In the rows, zero is written as 128.
The same turns and mirrors carry the whole set onto itself, and each row onto the other rows of its family. Which rows share a family with each named row? Give them in list order.
These 16 rows form 4 families of 4 rows each.
A: [114 176 132 112 137 123 157  90 119 127 128 127 140 140 156 140 147 131
 145 136  89 126 113 137 126 101 139  99 187 138 130 133  88 161 147  98
  90 105 163 164 116 163]
J: [173 102 121 136 161 125 123 108 110 115 132 170 119 124 169 133 148  97
 135 155 140  81 119 118 150 115 120 101 138 138 129 168 110 147  97 105
 119 112 131 142 127 152]
L: [ 87 122 116 111 121 144 140 160 136 131 116 131 109 127 147 114 116 125
 137 154 106 142 160 106 140  87 107 111 178 131 130 141 143 121  89 115
 140 132 129 107 135 123]
W: [182 113 117 134 155 131 116 103 107 121 133 169 110 126 166 130 149  96
 140 158 148  87 123 105 155 121 120  96 143 129 132 170 115 146 108 104
 125 115 124 145 120 151]
R: [118 178 127 122 141 133 164  93 128 132 132 131 138 144 163 135 150 127
 145 135  89 124 110 134 126 100 135 103 179 143 133 143  86 167 150 107
  91 108 156 158 111 165]
Y: [129 136 138 129 103 141 112  67 110 173  93 146 130 118 130 137 132 112
 140 132 139 144 162 128 153  79 104 141 139  86 139 148 127 141 144  93
 119 149 134 133 143 182]
N: [128 125 144 132 101 143 112  69 104 166 100 148 123 130 137 132 146 126
 137 133 136 149 176 119 145  80 106 146 144  96 140 143 130 129 143  86
 125 153 133 140 143 184]
T: [112 175 130 114 136 121 156  96 123 132 130 127 133 140 159 137 151 135
 147 144  79 122 108 138 112  99 136  96 191 141 135 138  85 156 140  94
  99 109 152 162 108 166]
F: [130 136 141 141 100 144 112  68 112 168  87 141 130 124 130 132 137 117
 137 130 133 147 164 132 142  78 105 146 149  89 139 139 123 139 139  91
 107 155 132 138 139 183]
D: [ 93 127 129 104 120 150 134 156 133 134 114 137 110 128 146 122 116 119
 144 149  99 137 162 108 135  93 101 119 182 127 129 139 143 121  89 111
 137 133 126 106 149 117]
V: [185 112 115 131 145 125 118  96 110 122 126 172 109 131 164 130 143 102
 137 153 137  80 114 107 150 115 111  96 135 136 133 169 111 141 103  99
 117 107 137 136 117 160]
P: [ 82 130 127 105 117 136 137 161 135 133 112 142 112 127 145 115 117 132
 130 153  98 138 156 113 133  88 101 115 177 137 132 139 141 118  95 118
 139 127 125 114 141 125]
C: [177 104 113 132 147 128 124 105 107 117 133 173 112 128 164 135 150 104
 134 160 142  86 118 106 160 125 124 102 147 140 132 171 116 150 100 107
 122 110 125 139 127 148]
M: [110 184 126 114 140 128 160 101 123 127 127 135 141 129 156 130 152 133
 144 142  96 119 104 129 120 105 132  93 189 133 138 147  84 161 135 112
  96 108 162 167 114 163]
B: [ 82 129 126 111 114 135 133 163 131 140 117 133 110 123 141 122 122 121
 143 162  97 150 153 116 139  88 101 109 185 121 125 132 151 128 100 109
 134 127 123 112 141 128]
K: [122 131 134 129 104 143 111  70 113 173  92 142 131 121 128 142 144 125
 142 123 135 151 168 128 149  80 101 147 146  99 142 138 128 140 140  90
 109 159 126 137 133 175]

Which other rows belong to the same family as F? A, L, C
Which other rows belong to the same family as N? V, M, B
Which other rows belong to the same family as W? Y, T, P

